In the data rows, the value 128 means zero.
Each row has a hidden score. How much does it go up from the first row of each pair to the second? 20 means little or no change, 40 a big rise and 0 a big fall. The score is a weighted sum of the row's numbers plus the product of two more (or one squared), each taken from its middle value.
[134 175 177 121  58 130 156 124 139 124 106 125  85  89 159 190 133 189 105 164]
[164 154  88 144  95 142 104 103 127 117 139 172 141 171 132  97 132  93 154  86] -> 19
[106 170 101 121 123 130 112 116 128 160 193 196 129 142 145  94 148  86 198  82]
[140 132 234  91 153 130 150 183 146 148 108 108  90 118 193 143 155 138 104 115] -> 14
[178  85 101 136 112 186  90 142 124 158 150 154 165 145  99 100  96 150 116 149]
[119 105 148 134  97 110 101 145 159 116 162  63 121 156 180 158  97  71 136 140] -> 29
[136 196 133 103 140 107 144 163 159 152 157 130  89 163 168 163 136 113 106 165]
[106  87 117 140 178 110 127 157 104  95  87 116 119  84 177 114 159  83 160  94] -> 19
[136 122 150 132  77 112 215 117 138 107 112 103 133 137  82 139 113 110  87 167]
[121 125 135 190  99 119 192 159 136 111 184 103 144 141 204 182 117 124 116 131] -> 22
[129 125 129 138 133 109 133  90 141 115 165 141 134 105 116 125 122 120 118 134]
[123  87  96  94 170 123  86 127 118 210 161 165 161  94 116  89 116 190 145 191] -> 35
[109 122 193 128 121 112 168 184 147 174 146  84  93 178 114 153 157 148 112 129]
[122 176 103 124  80 139 129 135 161 144 116 133 129 110 132 145 146 147 119 123] -> 28
[127 180 140 126 160 129 116 134 131 108 159 130 113 130 132 144 130 159 103 157]
[111 100 138 109 107 115 129 133 172 167  63 125 162 139 114 126  91 161 113 184] -> 27
[121 111 137 161 102 163 145 128 165 137 155 174 117 113 163 128 127 116 141 174]
[ 99 184 169 111 123 127 117 118 125 123 119 165 134  90 131 111 151 118 120 143] -> 21
[145 157  84 133 121 121 126 103 152 126 198 178  82 146 124  95 177  91 187  81]
[112 161 121 113 158 112 113 123 162 134 131  80 144 114  97 111 124 155 122 146] -> 15
[110 171 139 135 136 113 184 118 106 136 148  90 100 127 191 134  91 128 104 122]
[163 171 108 148 160 137 134 129 118 165 149 151  96 207 114 120 164 171 129 159] -> 21
[105 163  96 135 103 125 114 127 142 150 124 164 135 114 116 163 157 126 113 167]
[ 96 125 180  93 176 111 147  71 105  91 106  81  78  84 169 129  68  99  79  94] -> 13
[131  93 162 184 103 126 196 153 145  98 144 128 146 136 124 163 131  92 108  92]
[153 136 138 141  81 109 231 134 182 139 105  82 173 154  84 177  83 131  90 161] -> 19
[149 104  96 121 180 169  85  80 110 210 130 134 136 133  85 103 156 179 129 145]
[117 137 127 155 152 130 127 107 152 163  87 119 144  95 126 146 132 104 121 157] -> 27
[105 117 112 143 134 117 114 105  97 109  89 169 145 126  98 131 165  89 132  70]
[114 112 142 167 146  98 118 137 116 128 132 100 123 170 151 159 139 132 104  93] -> 25
[128 109 156 120 125 143 125 112 102 150 110 101 120  88 198 112 148  87 133 116]
[125 101 130 118 173 122 140 146 137 163 139 136 152 175  92 123 130 117 104  97] -> 23
[138  79 126 103 110 167  97 110 100 174  89 145 143 100 110 115 144 179  92 125]
[113 128 114 147 130 119 189 109 101 132 154 137 146 163 158 138 155 117 118 172] -> 21
[131  77 163 106 121 123 189 152 125 150  97 142 100  99 134 180 181 141 106 149]
[ 99  96 110 119 143 112 124 159 101  95  89 133 128 102 191  91 154  90 170 115] -> 22
[121 188 161  98 168 142 124  70  80 100 150  84  79  81  93 148  67 134 102  89]
[100  84  97 170  96 111 116 155 103  98  82 113 153 140 176 135 122  89 145 139] -> 14
[115 111 162  88 177 132 123  68 124  91 161  77  81  81 142 142  72 117 107  69]
[126 142 111 115 170 126 106 109 129 142 166 102 133 126  89  94 126 144 132 158] -> 27
[ 93 159 114 138 127 113 114  45 122 121 180 155 165 130  91 135 123 158 126  98]
[173 115  97 114 164 171  88 141 115 152 158 184 191 127  95  96 104 163 131 124] -> 20
[121 147 102 143 138 166 172 103 125 136 179 148 154 136 139  91  97 112 119  78]
[107 144 170 118 115 113 167 119 153 153  90 165 147 100 157 147 128 102 122 125] -> 24
[132 195 126 124 112 110 191 133 151 107 166 123 155 154 139  92 120 119 126 142]
[168  81  98 125 190 155  86 104 127 192 161 128 197 151  95 112 139 179 109 127] -> 14
[117 134 173 133 111 124 155 134 136 108 135 148 191 102 109 144 155 128 141 181]
[146  78 106 131  80 111 128 118 102 114 162 138 103 116 137  93 170  95 198  85] -> 35
[120 162 128 144  88 104 127 116 136 103 181  99 172 144 148 145  93 124 142 133]
[109 143 134 136 124 116 173 124 123  98 150  85 109 141 182 128 101 107 130 127] -> 23
[131 104 139 119 122 125 123 124 169 117 116 118 167 143 128 117 146 147  88 145]
[107 152 157 151  95 103 190 126 127 110  83 145  87 142 100 210  98 124 115 123] -> 14
[136 186 206 115 130 129 169 191 135 159 121  91  83 137 121 151  96 137 106 138]
[127 145 105 107 121 131 114 128 116 139 124 125 111 122 116 140 127 129 133 141] -> 20
[110 124 107 134 186 125 155 110 110  86 166  99 111 113  88 147 104 158 120 121]
[134 156 100 132 109 118 154 131 144 109 124 104 119 165 198 205 132  82 110 123] -> 17
[132 156 118 162 146 154 117 136 147 126 121 115 138 144  79 149 106 125 123 125]
[ 99 111 141 122 127 127 120 176 148 148  89 151 130 115 155 112 128 109 130 115] -> 23
[106 127 181 126 128 124  98 138 140 112 129 148 148 124 163 171 144 125  95 146]
[158  90  98 132 103 184  84 138 111 150 128 168 147 108  84 101 121 165 122 119] -> 10
[116 143 201  91 105 146 164  64  89  88 119  83  81  80 120 150  70 124  99  85]
[131 148  94 137 149 127  83  96 122 135 143  93 172 116  93 102 113 160 164 135] -> 22
[157 141 148 136  79 114 173 111 176 104 134 128 162 134  91 161  61 140  93 168]
[114 143 195  91 189 164 126  62 118  81 123  88  84  84 133 193  65 143 102  80] -> 24
[120 141 134 113  93 109  94 139 143 124 122 138 110  98 128 147 163 146 132  83]
[118 164 175 125 116 129 169 160 141 165 146  87  99 137 139 154 126 118 107 104] -> 17
[168 135 105 140  92 132 132 180 164 134 131 155 116 130 141  93 110  83 197  86]
[109 168 165  98 126 138 185  66 108  93 180  84  75  83 165 193  67 136 112  91] -> 22
[127 189  98 157  88 135 102 119 124 124 200 166 122 115 107  94 128  94 184  83]
[ 95 151 140 102 118 112  91 142 135 116 110 128 116 121 196 161 128 169 150 148] -> 22
[104  87  93 118 161 125 106 212  98  93  84 121 107 179 100 128 161  88 199 124]
[232  70  96 106  93 166 109 124 115 155  85 141 134 155  91 114 137  88  96 119] -> 8
[116 136 133 112 109 125 138  92 128 139 180 118 113 146 108 137 132 158  97 170]
[101 191 214 135 120 118 166 163 121 128 105 122  96 131 126 116 170 163 129 114] -> 25
[103 105 137 143 122 115 159 131 138  95 157 114 151 150 170 158  98 119 128 163]
[100  89 164  96 122 132 150  67 144  98 121  89  86  77 154 119  71 128 109 110] -> 25
[127 130 168 103 125 131 125 120 148 119 151 107 100 123 111 131 179 101 110 166]
[119 138 146 105 128 111  94 122  95 133 113 119 139 102 159 113 112 149 106 148] -> 20
[119 156 109 166  96 118 196  96 154 110 179  98 146 137 151 132 133 109 105 141]
[152  77 126 117  81 140 145 128 108 161  91 160 207 167 104 120 148 135 104 164] -> 17
[124 120  91 167 112 127 118 158 155 106 154 164  93 173 146  94 174  89 155  86]
[137 161 150 103  85 110 186 140 166 125 102  76 184 128  82 139  82  95  89 197] -> 13
[141 124 101 138 177 114 104 132 101 165 106 102  93 107 131  94 162 117  92 107]
[173 169 109 116  94 146 116 154 161 143 138 151  71 135 131  97 128  93 180  88] -> 18
[160 131  99 101 168 147  86 121 105 207 181 155 170 125  99 125 141 175 150  76]
[149  80 122 116 136 164 138 155 118 157  78 147 163 101  97 148  70 167 112 176] -> 7
[105  90  99 160 117 107 129 111  94 102  87 162 149 104  88 114 141  90 151 127]
[128 177 166 126 153 123 168 203 122 102 132 141  95 141 144 161 189 186 111 157] -> 30
[105 108 125 156 109 120  92 161 102  98  88 164 117  73 139 119 143  87 159 105]
[110  96 109 152 102 101 136 148 100 105  85 100 119 134 154 127 182  89 132 112] -> 17
[133  78  94  91 123 164 126 147 114 202  89 183 195 120  86 114 159 178 113 172]
[112 144 150 148 125 120 193 180 153 111 167 103 107 170 242 187  96 104 123 166] -> 13
[199  74 105  91  77 140  91 130 109 167  91 158 132 146 105 122 128 165 118 150]
[106  83 107 154 185 121  84 108  93  84  85 159 124 117 146 116 169  87 151 131] -> 21
[151 117 136  69  76 116 187 131 128 100 112  89 143 167  82 173  85 125  91 170]
[117 148 146 114 147  95 131  86 126 152 139 117 126 127 150 132 105 121 137 154] -> 23
[103  96 105 178 132 111 119 165  97  95  86 121 133 113 172 147 135  93 189 123]
[122 134  97 131  68 150 140 200 138 140 174 146  79 157  88 117 152 119 118 103] -> 25
[166  96  93 119 121 156  89  99 124 155 177 155 148 152 100  88 137 154 148 158]
[136 148  80 103 128 113 169 142 135  95 135  71 146 132 195 139 155 107 122 142] -> 25
[111 149 130 130 167 108 181 152 121 119  99 109  94  86 176 154 120 144 112 196]
[159 124  96 125 174 151  83 122 136 116 134 159 173 131  86  89 113 100 193 178] -> 15
[150 121 107 123 113 140 121 110 155 110 157 176 160 144 111 111  95 108 113 123]
[117 133 187  90 167 112 175  69 131  89  97  82  80  78 165 137  66 122  94  87] -> 25
[122 177 179 146 137 139 128 147 117 182 117 144  86 122 162 181 167 178 118 126]
[115 146 170  94 195 130 133  65  90  95  89  89  82  77 132  91  73 148  83  95] -> 19
[128 164 105 128 103 122 169 120 148 130 127 108 148 168 188 177 104 106 121 153]
[110 181 154 102 102 123 144 120 159 113 140 101 151 184 193  96 125 135 128 144] -> 20
[166 118  94 146 140 157  89 130 156 150 139 166 155 148  95 116 147 141 137 116]
[110 142 109 164 179 139 131 117 154  92 162  87 157 135  83 138 134 128 120 110] -> 16
[111 131 148 115 161 121 134 145 130 115 111 147 128 115 127 135 155 110 127 119]
[120 190 174 126 121 131 159 185 130 129  93 108  91 122 101 175 123 172 133 198] -> 18
[144 141 102  91 103 118 110 146 159 107 136 125  98 156 143  95 144  93 146  90]
[107 135 188  99 114 116 180  63 125  91 100  84  78  86 161 204  70 155 106  96] -> 14
[160 126 100 133 101 141  83 162 126 149 147 186 100 154 122  94  90  87 193  84]
[101 172 120 133 105 114 113 103 116 132 172 160 131 154  95  89 172 136 104 133] -> 22
[189  79 121 105 134 145 111 146 128 142  79 102 140 117 119 135 143 141  84 170]
[151 123  93 160 170 103  84  93 136 129 188 131 173 156  98 114 147 174 187 148] -> 24
[169 159 113 115  94 130  97 131 131 125 128 143 121  95  95 100 167  88 149  90]
[107 100 161 110 163 125 123 139 126 111  94 138 102 162 164 125 134 136 123  96] -> 18
[144 148 109 110 164 160  88 140 155 179 175 119 145 166  90 108 154 150 107 110]
[120 140 101  93 120 144 126 112 167 130 128 152 117 152 124 110 111 148 122 160] -> 14
[107 118 117 159 122 111  89 121 102 114  80 150 132 157 165 100 166  88 169 131]
[119 191 205 108 147 145 181 184 143 133 109 134  98 126 126 174 191 130 106 156] -> 26
[120 140 115 139 121 131 200 142 120 124 131 135 139 168 115 146 162 107 124 132]
[142 102  94 121 153 188  90 147 133 155 175 156 112  85  83 104 147 169 168 158] -> 23
[160  75 124 104  51 121 112 107 109 154  86 161 171 131  93 111 111 116 113 146]
[190 133 145 100  85 114 134  96 165 108 114 105 122 150  87 111  89 132  84 157] -> 20
[148 104 128 125 128 129 148  73 124 145 178 115 135 136 108 107 112 132 127 142]
[113 149 119  99 167 125 142  62 114  94 129  86  79  82 151 134  68 123 113  91] -> 21
[153  79 126 122  80 138 104 137 110 178  92 137 147 158  87 131  94 143  99 113]
[110 107  82 122 124 117 127 154 102 107  89 160  90 154 169 102 162  89 182 115] -> 24
[154 114 100 111 157  99  87 105 114 157 127 126 170 171  87  89 109 187 136 113]
[154 117  90 129 123 146 121 159 148 167 190 135  56 140 136  94 140  81 113  87] -> 21
[109 167 183 130 128 122 117 117 147 118 109 122 109  82 136 145 150 168 110 143]
[136 130 197 108 141 140 142 178 107 105 101 130 108 108 111 156 149 187 113 138] -> 17
[108 108 122 142  74 114 103 167 101 109  86 111 125 139 148 123 183  85 130 125]
[135 149 141 106  78 113 186 134 166 115 161 108 161 156  87 176  81 125  85 155] -> 16
[122 117 170  91  79 130 129  69 128  94 130  81  77  84 100 182  70 122 104  99]
[142  98  99 118 114 130  85 114 123 169 128 158 145 120  92 112 116 150  92 103] -> 30
[154  90 100 146 170 161  90  92  94 203 113 180 168 107 104  95 122 153 146 144]
[ 93 127 223  96 207 134 117  67 108  90 143  84  77  80  89 127  69 149  90  83] -> 20
[113 164  97 168 123 111 121 187 150 151 153 186 128 152 128  96 118  96 152  83]
[ 99  99 135 141 135 141 103 119 155 119 116 111 157  94 134 169 150 114  85 126] -> 36
[164 108  99 121 159 161  87 136 128 209  94 142 116 123  91 109 100 153 126 112]
[174 114 104 118  96 138  84 142 158 134 150 135  88 146 107  94 160  89 164  88] -> 14
[136  76 134 106 100 119 128 125 120 215  90 131 178 123 102 144 126 193 115 152]
[161 168  96 138  77 111 152  88 145 106  87  86 132 144  84 147 106 154  87 185] -> 12
[135 186 194 146 136 133 119 133 130 123 138 132  95 134 135 138 161 196 106 152]
[161  71  81 111 128 136 142 157 126 142  87 121 125 128 100 110 178 111 103 144] -> 23
[140  73  92 148 120 124  88 111  88 191 179 114 185 152  91 114 125 169 133 152]
[119 130 179  97 112  99 150  72 108  95 131  78  80  82 151 167  68 103 120  96] -> 21
[157  76 132 112  95 146 113 134 115 190  85 156 162 152 110 121 149 143 117 129]
[105 140 129 139 154 162 137 115 157 133 158 116  84 140 104 119 113 120 122 144] -> 21
[113 143 170 117 135 132 124 124 132 167 151 113 142  65 142 106 157 163 110 161]
[114  77 125  92 151 127 143  67 122  96 120  76  76  83 158 175  65 124  88  83] -> 14
[106 155 131 149 129 148 111 129 132 131 188 133 110 161 128 118 170 154 115 113]
[143  78 148 109 148 159  87 120 116 170  89 189 193 139 104 120 132 151  97 114] -> 23
[106  91  99 130 126 114 105 143  97 102  84 150 166  86 178 129  94  91 147 157]
[141 125 112  89 204 108 107 147 140 177 124 177 121 146  93 110 103 131 115 153] -> 32
[108 130 151 136 124 125 168 119 157 107 110 148 118 134 137 141 144 159 160 142]
[ 99 110 133  85 106 121 126 110 145 166 112 111 129 100 167 153  85 147 103 146] -> 26
[135 132 119 149 129 140 134  94 130 118 175 148 135 141 129 113 123 151 122 120]
[ 79  93  99 114 165 147  91 118  91 204 188 174 178 125  77  99 109 160 184 171] -> 36
[119 118 156  93 166 130 174  67  83  92 183  80  77  82 172 209  69 126 103  97]
[146 143 123 135  80 108 136 147  88 119 146  92 131 166  89 165  76 149  89 144] -> 6
[145 123 107 118  89 145  86 168 128 112  98  73  90 157 119 100 111  92 167  83]
[175 136 113 128  82 113 221 132 147 120 141  95 142 175  85 111  68 119  93 197] -> 23
[142 174 103 157  90 135 114 115 121 107  60 118  67 154  72  91 118  88 190  80]
[138 168 110 155  91 141 102 175 135  81 194 255 115 112 141  93 195  85 180  86] -> 22
[119 166 119 109 111 125 103 141 160 129 145 102 171 115 136 136  83 105 138  79]
[147  76 101 105 128 141 115 111  96 129  80 124 191 123 111 155 163 148 134 192] -> 7
[102 121 123 123 174 115 143 110 115 110 152 118  84 118 193 167 110 144 130 164]
[141 111 120 160 166 111 114 131 146 107 123 151 142 158  92 120 116 149  82 126] -> 20
[112 176  97 124 122 123  87 190 152  96 145 182  90 158 131  95 178  91 180  87]
[141 120  97 114 168 147  86  86 110 114 135 222 147 112  74 106  92 172 157 143] -> 18
[120 146 180  98 151 121 162  66  95  93 122  85  78  77 105 218  62 134  82  77]
[122 171 143 137 125 118 171 137 176 141 143  74 113  96 128 147 108 119 103 143] -> 27
[162 166 139 141  76 110 149 115  85 132 116 102 131 180  83 168 105 109  89 156]
[150 122  96 181 109 149 100 130 117 144 181 176 119 140 148  87 146  88 159  86] -> 29
[101 162 106 106 140 144 129 143 112 153 147 104 152 156 154 105 151 145 103 112]
[104 123 115 147 107 117 105 137  93  99  83 116 121  87 183 120 135  86 218 154] -> 14
[135 109 158 108  80 115 184  88 143  97 102 113 138 114  86 181  83 129  89 169]
[114  87 103  96 119 134  87  97 106 156 162 157 156 133 110 113 128 148 164 183] -> 33
[118  90 134  91  98 128 158 195 127 127 139  87  91 129 153 123 155 157 135 174]
[105  93  96 141 185 115 115 137  96  74  82 106 147 147 132 115 160  89 195 106] -> 12
[ 99 161 194  96 146 112 171  62 103  91 162  74  78  76 143 155  77 115 107 107]
[110  86 122 115 161 115 100  92 100  97  81 122 131 107 173 102 118  90 113  92] -> 11
[ 79 163  99 154  94 141 117 167 110 123  90  95 128 128 101 100 170  90 235  83]
[115 178 191 142 125 143 159 127 135 121 113 116  98 136 143 173 187 147 131 172] -> 14
[116 113 107 138 162 135 124 109 142 170 144 157 104 187 134 110 161  79 122 111]
[169  74 118  90 101 115 100 102 106 211  99 210 133 116  94 120 105 164  79 129] -> 17
[ 96  85 123 145  92 113  98 143  97  90  84 119 135 136 136 120 175  91 162 126]
[121 236 229 146 107 111 145 162 134 142 119 115 116  83 141 155 181 189 120 183] -> 27
[100 123 167  94 161 122 183  71 118  89 109  85  79  83 175 173  67 135 101  91]
[171 132  94 122 132 136  84 115 115 203 172 105 140 134 107 112  78 181 124 101] -> 22
[126 113 105 107 108 110 150  89 170  87 108 143 136 115 158  99 147 125 139 165]
[154 110  88 152 135 151  85 127 125 145 143 162 168 118  95 100  88 170 130 116] -> 21
[120  76 117  92  92 168 101  79 109 181  90 137 184 155 109 131 123 165  85 140]
[ 72 207 147 107 165 135 123 189 106 136 115 119 100 106 122 141 139 193 111 220] -> 26
[ 99 113 135 165 121 121 114 181  91  81  87 122 105 105 165 114 159  86 120  65]
[121 129 125 151 127 129 105 124 123 188 189 127 129 132 110 107 106 131 106 110] -> 22
[174 125  97 163  93 130 104 139 122 126 145 120 119 124 172  94 213  92 167  84]
[109  93  93 112 144 112  99 166  98  93  86 173  95 117 116 105 177  81 159  92] -> 26
[116 146 137  84 166 134 110 112 130 112 181  80  84 110 104 107 137 127 126 148]
[106 106 100 164 162 107 113 152  98 111  86 129 112 131 165 105 175  87 129 122] -> 7
[165  76 109 115 120 169 132 141  85 191  88 127 111 138  76 131 117 122 107 122]
[ 97  97 143 118 127 150 151 134  99  89 118 145 126 115 113 113 130 111  98 120] -> 18
[117 171 132 146 139 127 111 151 156 116 127 115 116 136 157 124 174 142 135 137]
[179 132 159  99  80 114 156  97 122 113 109  81 110 143  85 123  82 134  90 165] -> 12
[125 145 109 160 105 142 161 124 126 127 155  91 157 146 125 139 135 116 120 137]
[106 137 121 120 127 136 122 140 130 156 139 145 140 159 119 113 155 163  91 153] -> 26
[109  87  95 157 135 111 121 132  98 118  91 124 157 125 116 124 171  89 163 118]
[145  77 108 105 111 172 102 140 123 223  93 179 151 117  94 115 134 171 117 118] -> 29
[149 164  95 176  83 144 100 190 175  90 132 187  92 145 129  88 174  85 188  85]
[117 171 103 100 134 115 122 192 148 130 119 172 116 125 153 137 173 135 120 165] -> 19
[141 186 142 147 104 153 178 164 136 162 140  89  80 131 140 122 109 174 126 113]
[147 106  91 123  76 119  89 126 182 122 169 217 106 125 140  91 150  88 173  87] -> 21
[105  86 108 134 156 119 109 112 103 106  83 149 142  97 157 109  89  88 212  97]
[139 136  96 117 109 137 104 143 166  95 160 157 112 119 102  93 162  80 172  86] -> 22
